In the rows, 128 means zero.
Where one turn sends some rows of the set: a few examples, then the rows asked:
z567: [ 95 112 115 138 110 124 149 140 115 153 140 128 105  87 156 146 124 134
 114 142 125 146 105 126 154 118 119 119 150 104 104 132]
z845: [ 96  93 127 134 149 137 105 138 126 184 136 120 108  79 128 119 132 136
 143 154 121 128 103 165 157  99 111 114 126 132 132 111]
z242: [105 101 112 129 164 146 113 152 120 175 137 134 100 109 138 113 135 141
 120 126 143 108 112 147 123 101 120 122 124 126  97 131]
z351: [ 95 119 140 128 147 146 133 135 111 166 150 126  93 110 115 132 144 154
 120 133 140 133 112 162 143 116  92 122 114 133 121 106]
z676: [ 88 120 151 108 113 114 123 125 132 140 144 154 116 113 112 151 120 139
 107 140 147 123 110 122 148 111 129 136 118 104 120 127]
z508: [106 108 111 140 154 136 125 152 106 171 130 132  86 107 140 120 130 140
 106 120 138 109 116 136 135 110 126 132 142 120 101 131]
z502: [101 112 144 135 151 150  93 117 118 158 147 126 139  88 102 134 132 144
 133 127 143 116 112 114 130 129 108 149 103 125 133 122]
z595: [ 85 102 129 109 116 112 111 144 137 161 152 160 119  82 122 133 124 143
 114 137 123 137 110 114 132 114 106 133 108 106 115 148]
z629: [ 96 103 122 122 162 147 111 147 141 187 135 142 125 104 136 118 129 126
 124 137 132 115 107 152 124  97 117 118 105 122 102 129]
z767: [ 86 108 137 148 112 123 115 134 104 160 133 124 139  79 125 131 121 117
 112 165 142 121 106 118 129 105 124 142 137 129 133 115]
z625: [110 101 131 121 144 130 111 120 119 174 133 113  96 119 137 142 125 137
 148 151 124 129  94 136 160  92 143 125 144 122 115 101]
z437: [100  78 134 116 132 132 110 117 131 154 152 121 153  79 138 155 134 146
 139 118 131 124 110 127 164 124  94 129 122 104 114 120]
z535: [ 81 108 133 140 103 129 115 130 101 166 137 120 138  78 127 133 120 124
 117 163 146 124 109 126 133  98 127 141 141 133 133 116]
z164: [ 95 112 113 129 109 122 143 142 108 154 143 127 108  89 156 159 131 135
 120 134 128 142 102 129 156 115 124 123 153  99 105 133]
z239: [ 87  93 134 125  96 130 130 133 136 140 150 129 121  95 138 166 134 139
 140 154 129 156 103 140 143 112 109 121 131  99 111 127]
z989: [114 104 123 130 132 131 115 162 130 174 161 125 103 109 146 156 147 136
 129 135 113 100 101 129 132 110 140 114 124 124 110 116]
z655: [ 91 105 135 134 150 139 117 132 112 180 148 122 104  98 120 124 144 149
 135 145 135 122 102 171 147 109  97 120 125 140 126 102]
z358: [110 107 131 124 146 130 128 144 141 168 157 133 113 128 131 153 142 124
 135 128 117 111  98 138 141 108 145 122 111 125  98 109]
z331: [100  92 144 134 149 130  97 118 113 171 138 127 130  82 148 139 111 114
 126 112 126 131 114 109 135 116 126 165 136 117 125 117]
z303: [101 114 141 115 133 137 104 121 112 189 141 117 105 120 145 150 130 146
 137 163 128 119  91 131 135  94 124 122 140 121 122 100]
z184: [ 76  80 141 140 114 143  89 126 107 161 144 146 144  96 135 141 122 137
 152 130 132 126 100 122 118 113 130 141 109 125 103 116]
z704: [ 97 111 144 141 147 152  96 113 117 161 152 127 136  87 100 131 126 146
 128 121 141 117 120 122 123 117 104 142 103 130 135 123]
z732: [ 96 101 119 118 118 159 138 112 117 138 137 117 132 103 135 136 128 126
 126 141 151 145 122 140 144 100 112 114 118  92 105 133]
z99: [109 100 120 130 116 122 103 163 117 178 148 122 114  92 143 150 144 138
 127 141 111  93 105 114 134 115 130 122 135 128 123 117]
z656: [ 72 111 145 151 125 146 121 119 115 144 128 129 118 100 123 135 106 124
 118 156 155 143 113 152 130 102 130 148 132 111 128 120]
z421: [ 87  83 157 136 136 139 109 118 127 140 160 117 109 109 126 157 131 153
 153 130 139 140 114 132 140 100 103 142 100 112 103 132]
z305: [ 91 105 116 123 121 122  97 135 104 164 139 148  99  78 121 106 111 138
 142 127 124 137 121 117 154 120 110 134 117 110 134 143]
z667: [ 95  97 130 150 136 130 119 126 134 149 139 118  91 112 146 152 122 134
 129 132 150 144 127 160 146 111 112 135 137  87 124 145]
z537: [ 93 111 129 156 125 145 140 123 111 148 151 121 112  83 127 137 128 100
 116 128 120 146 120 141 130 114 142 143 118 113 129 122]
z705: [106  80 121 124 131 138  95 131 127 158 142 140 123 106 149 148 120 141
 155 112 128 133 110 105 141 124 105 136 126  98 100 148]
z903: [ 91 123 135 131 117 124 113 114 104 143 135 140  96 101 106 127 112 140
 134 128 139 119 115 129 172 123 134 137 125 108 139 123]
z774: [ 85  92 115 159 109 129 102 140 116 168 132 147 126  94 149 141 120 116
 130 129 135 129 113 157 131 131 137 132 142 105 130 124]
z530: [116 113 131 119 153 144 117 133 118 150 151 137 106 109 138 150 133 144
 132  93 136 140 125 119 146 126  97 122 119 102 107 137]
z827: [ 90  93 138 166 146 142  98 135 115 154 147 138 122  93 120 130 115 124
 139 106 133 116 120 135 145 135 122 155 112 124 133 129]
z600: [ 96 118 139 104 126 147  99 119 114 183 138 119 120 111 130 148 135 162
 133 162 131 119  96 122 124 101 104 123 121 122 124 106]
z489: [116 113 130 114 145 151 120 131 123 150 149 133 105 107 140 144 131 149
 136 104 139 146 124 118 154 135  97 122 118 106 106 136]

z530 goes to z704
z358 goes to z629
Now find these:
z600 goes to z99
z331 goes to z537
z421 goes to z184
z656 goes to z239
z595 goes to z305
z989 goes to z242
z767 goes to z567

Where one turn sends some rows of the set: a few examples, then the rows asked:
z962: [136 165 144 133 104 142 135 140 134 113 149 141 116 119 135 110 132 108
 132 126 138 113 133 141 142  97 136 122 109 132 152 108 116 143 140 120
 124 150 147 157 126 148 112 134 118 153 112 126]
z25: [148 149 161 129 114 156 140 128 135 120 158 128 108 118 146 101 130 113
 141 113 123 118 129 128 133 108 147 127 111 137 123 120 100 123 153 127
 146 131 144 144 124 145 114 130 124 146 128 131]
z185: [118 117 136 134 117 103 124 121 136 116 115 116 137 133 141 113 149 116
 114 117 122 136 133 162 110 122 131 114 112 112 141 135 129 136 145 140
 116 120 122 125 130 103 142 136 117 135 118 162]
z853: [120 125 148 119 116 124 133 123 154 123 158 135 130 102 121 111 127 107
 126 107 136 129 119 137 132 120 121 135 133 138 145 134 113 144 118 136
 106 139 126 103 127 115 140 124 142 104 135 101]
z122: [137 129 155 137 127 124 118 125 154 111 154 118 129 124 125 125 128  92
 111 114 140 129 124 143 134 126 135 135 121 122 124 128 126 136 137 129
 122 153 141  99 142 131 140 128 136 107 152  98]
z715: [120 136 148 121 141 110 136 135 154 108 138 113 114 111 103 128 118 110
 134 126 136 141 126 122 123 124 116 132 116 118 126 133 120 133 126 130
 138 156 154 111 137 137 129 136 142 105 133  96]
z439: [128 144 130 110 107 129 133 141 109 130 124 141 109 122 116 111 124 148
 136 139 113 106 120 133 145 150 163 130 121 139 134 125 137 106 150 116
 142 135 128 119 135 113 122 127 122 125 116 110]
z126: [126 137 128 107 118 103 112 133 153 128 101 108 126 121 127 127 118 132
 128 146 126 157 132 142 132 113 121 121 121 138 132 140 102 145 138 135
 131 129 104 132 142 117 141 144 135 149 118 153]
z773: [133 146 128 125 159 124 125 136 117 114 125 106 125 123 125 118 127 152
 122 141 133  98 134 143 110 125  92 115 109 119 133 111 130 116 135 127
  99 125 116 134 140 148 128 118 125 127 124 114]
z249: [135 132 144 121 112 113 133 118 158 104 113 119 136 141 137 102 106 116
 121 136 126 108 140 144 128 114 115 110 122 125 156 125 140 126 164 145
 103 127  98 117 149 152 138 131 135 145 131 132]
z634: [140 131 143 118 121 107 138 115 140 112 138 113 124 112 120 116 122 102
 142 112 139 145 127 109 128 112 123 113 119 131 127 145 127 133 120 144
 117 137 130 110 141 119 137 124 138 107 119  83]
z80: [115 147 149 119 125 130 136 129 153 103 109 114 148 128 111 125 130 133
 119 142 121 110 135 166 100 111 113 107 131 130 126 122 109 125 150 132
 110 111 111 136 128 125 131 122 128 129 149 126]
z468: [136 140 134 122 104 124 134 128 117 133 116 148 101 150 131 101 112 131
 138 130 105 114 119 123 138 137 158 128 116 124 137 123 142 115 160 133
 148 153 143 136 146 116 128 124 109 131 127 116]
z497: [126 122 141 126 120 113 123 116 163 127 158 136 117 122 127 112 119 107
 128 124 122 135 131 116 118 129 103 140 112 123 136 129 102 132 123 148
 113 143 147 118 128 104 134 128 131 120 157  94]
z786: [127 141 123 114  77 112 116 133 122 119 114 156 130 149 123 113 111 129
 123 141 128 117 134 146 142 131 162 115 119 137 124 125 137 124 147 132
 135 133 135 145 135 100 129 127 122 135 130  99]
z259: [133 131 130 130 143 108  99 146 140 116 120 115 124 119 118 126 137 146
 127 150 139 145 130 136 119 130 128 126 109 121 144 141 107 127 151 118
 125 128  91 134 140 114 140 132 119 136 130 143]
z233: [110 125 147 108 114 107 144 117 160 110 108 129 127 136 126 104 104 126
 135 134 127 114 134 148 116 111  94 111 124 122 134 116 126 122 144 154
 112 121 125 137 138 152 138 129 150 145 132 141]
z432: [141 132 134 135 110  92 108 122 141 124 111 113 113 128 136 125 110 121
 123 135 130 149 125 141 133 134 120 118 114 110 118 130 119 143 145 138
 126 133 111 125 148 128 155 123 132 177 118 140]
z203: [142 143 143 113  92 149 126 129 143 113 153 125 116  95 117 113 115 130
 124 138 112 116 152 138 129 120 126 134 102 134 133 122 118 125 141 138
 127 126 161 172 128 121 120 155 122 142 123 125]
z226: [141 141 115 143 107 121 144 143 112 138 127 160 132 134 121 108 121 158
 131 121 130 120 138 147 125 134 157 119 125 128 137 116 131 124 156 133
 134 133 141 128 122 106 121 131 120 124 132 109]
z915: [125 144 130 133 125 106 116 134 116 132 121 104 117 111 137 131 135 133
 114 124 124 131 115 163 123 141 116 120 119 118 114 126 114 148 126 121
 117 124 116 115 132 120 145 120 129 164 100 137]
z128: [111 113 140 121 135  97 109 134 141 121 128 129 113 128 141 100 126 128
 118 124 124 127 128 147 125 133 113 135 101 109 156 126 128 131 135 127
 119 136 124 124 136 123 140 142 131 141 108 171]
z46: [136 122 137 112 155 110  96 124 124 118 125 114 118 128 140 103 128 131
 128 128 119 137 126 128 130 127 123 134 101 118 134 126 112 130 128 121
 131 132 107 134 138 107 146 115 109 131 118 159]
z84: [118 137 137 121 124  98 135 124 141 104 148 114 125 115 103 125 139  99
 140 136 117 134 134 123 131 129 114 137 122 117 141 120 118 144 124 136
 113 160 143 125 125 116 135 117 116 116 147  94]
z245: [150 148 141 124 147 137 114 118 140 119 123 124 124 127 126 119 127 135
 119 147 130 104 120 149 118 125 100 126 116 123 115 101 113 110 133 135
 102 122 109 134 145 135 139  96 117 140 148 120]
z422: [133 137 139 131 111  99 120 130 145 123 154 111 119 121 130 124 124 107
 121 127 129 127 140 118 122 130 112 121 104 129 138 142 122 131 131 134
  99 142 138 102 139 116 123 148 143 125 128  73]
z871: [134 147 151 104 131 123 120 119 144 119 129 115 121 126 142 100  93 127
 116 134 101  93 134 146 137 131  96 127 121 132 135 105 116 130 131 123
 106 125 107 108 136 138 134 116 133 154 119 131]
z53: [159 137 148 129  93 144 144 126 129 115 166 132 117  91 121 105 143 131
 148 128 127 117 145 133 134 124 142 131 115 137 137 121 116 114 154 141
 119 115 132 150 123 132 122 134 121 141 125 127]
z123: [159 154 129 139  98 137 128 129 141 102 150 134 137 121 139 110 116 113
 120 135 138 120 164 139 134 107 137 116  97 127 139 111 114 136 140 131
 130 126 153 147 121 119 109 140 109 153 118 112]
z914: [105 142 122 117  93 115 125 148 115 134 126 156 114 150 134 112 106 139
 128 135 135 108 122 151 149 137 147 125 123 136 127 113 127 131 142 117
 145 143 146 132 129 126 124 128 138 142 123 107]
z457: [130 129 124 139 135 120 118 127 135 141 113 117 117 127 145 128 152 131
 109 124 141 141 113 166 104 125 116 120 107 116 112 130 116 126 131 146
 120 119 134 127 142 119 139 132 127 140 120 151]
z317: [134 137 114 124 114 127 137 131 104 142 126 152 122 148 142 106 114 144
 137 120 135 120 125 141 146 129 154 124 126 137 109 105 121 122 138 131
 152 133 147 127 125 117 128 112 125 128 134 113]
z887: [140 141 118 101 101 131 120 134 129 138 113 155 117 131 119 113 114 148
 124 145 130 122 126 137 139 134 156 126 112 148 115 125 131 100 137 137
 141 126 141 135 144 106 122 138 131 120 125 108]
z889: [132 145 133 111 121 109 119 121 139 127 148 105 123 127 135 127 139  89
 118 131 126 129 130 136 146 116 117 135 116 140 127 120 125 141 116 139
 101 161 147 111 143 127 130 136 131 112 137  96]
z374: [127 149 120 115 102 123 143 138 124 148 114 159 114 141 126 102 111 146
 130 125 108 119 130 141 129 121 144 126 122 138 149 120 133 133 147 140
 137 152 152 142 134 110 116 144 119 121 120 122]
z979: [117 138 132 119 106 154 134 138 129  90 154 115 122 107 137 108 122 118
 128 132 139 112 135 128 137 132 145 121 103 133 128 135 113 127 148 120
 152 117 141 144 116 151 120 131 127 149 112 107]
z190: [131 131 148 116 135 105 131 111 121 101 125 105 127 135 137  97  94 129
 132 123 103 101 144 133 122 130  95 111 113 109 120 108 128 127 136 132
 114 118 122 127 130 135 141 106 127 150 121 124]
z644: [135 146 132 110 145 138 132 122 147 114 101  98 145 141 137 115 121 130
 114 137 123 117 141 147 108  96 113 105 117 138 130 128 122 122 148 143
 115 121 115 133 145 136 125 137 124 113 137 129]
z890: [127 139 135 115  94 151 122 122 130  93 143 123 115 111 126 111 124 106
 130 136 131 117 129 125 141 115 139 125 101 125 131 125 133 130 144 137
 134 138 151 184 135 144 136 125 112 148 122 114]
z157: [148 137 112 117 105 145 140 127 135 110 152 133 128 105 144 104 126 123
 135 140 159 124 148 130 145 116 132 123 101 144 130 118 111 120 129 145
 135 109 143 140 121 143 113 133 124 142 107 115]

z915 goes to z259
z233 goes to z871
z889 goes to z715
Now find these:
z53 goes to z123
z786 goes to z468

Where one turn sends some rows of the set: a few examples, then the rows asked:
z598: [130 157 115 150 113 167 106 127 121 108 153 125 159 143 126 120]
z603: [112 144 150 119 134 142 109 117 113 102 115 109 147 156 146 110]
z15: [111 153 119 164 121 151 138 121 126  90 164 128 149 143 126 110]
z590: [128 128 125 148 119 112 132 125  94  97 139 140 137 138 118 106]
z631: [118 144 143 128 133 108 123 118 105 112 157 126 150 134 157 141]
z274: [105 138 159 138 130 119 106 109 100  90 162 130 133 127 137 127]
z522: [114 142 165 124 124 129 111 104 112 102 138 129 127 148 124 101]
z254: [122 156 113 114 126 143 114 130 128 111 177 137 156 142 137 122]
z992: [119 136 155 128 138 120 102 153 123 109 130 144 141 136 149 113]
z866: [114 156  97 141 123 149 119 111 139 114 160 124 136 140 144 114]
z263: [ 96 165 120 157 127 126 130 122 125  96 125 131 148 160 129 100]
z100: [112 159 113 131 120 151 118 144 102 100 130 137 158 145 121 132]
z9: [ 99 131 142 170 108 143 124 116 127 110 160 126 138 160 132 112]
z850: [102 124 118 152 131 130 134 108 130  82 152 136 137 134 159 124]
z873: [121 136 111 126 146 151  98  99 116 125 135 138 141 147 136 113]
z697: [105 134 111 145 120 128  91 125 118 118 175 113 132 141 141 117]
z438: [104 134 153 135 150 132 117 133 124 118 132 161 129 138 142 118]
z563: [108 138 136 113 140 141 133 115 109 117 131 121 151 148 157 140]
z968: [104 130 161 153 153 130 101 143 116 106 141 139 149 139 150 119]
z540: [128 143 138 139 142 152 107 118 110  80 150 135 168 147 123 101]
z425: [121 140 107 164 100 135 121 131 116 110 154 114 138 136 137 120]
z616: [102 119 151 126 154 144 114 147 120 106 146 141 136 137 151 120]
z503: [119 165  98 151 125 136 117 122 109 112 143 126 141 143 113 100]
z412: [137 126 126 146 108 136 104 117 130 118 141 127 157 148 163 131]
z142: [116 126 152 133 150 116 117 142 118 129 146 141 136 146 147 109]

z9 goes to z254
z412 goes to z540
Now find these:
z142 goes to z992
z503 goes to z425
z522 goes to z631

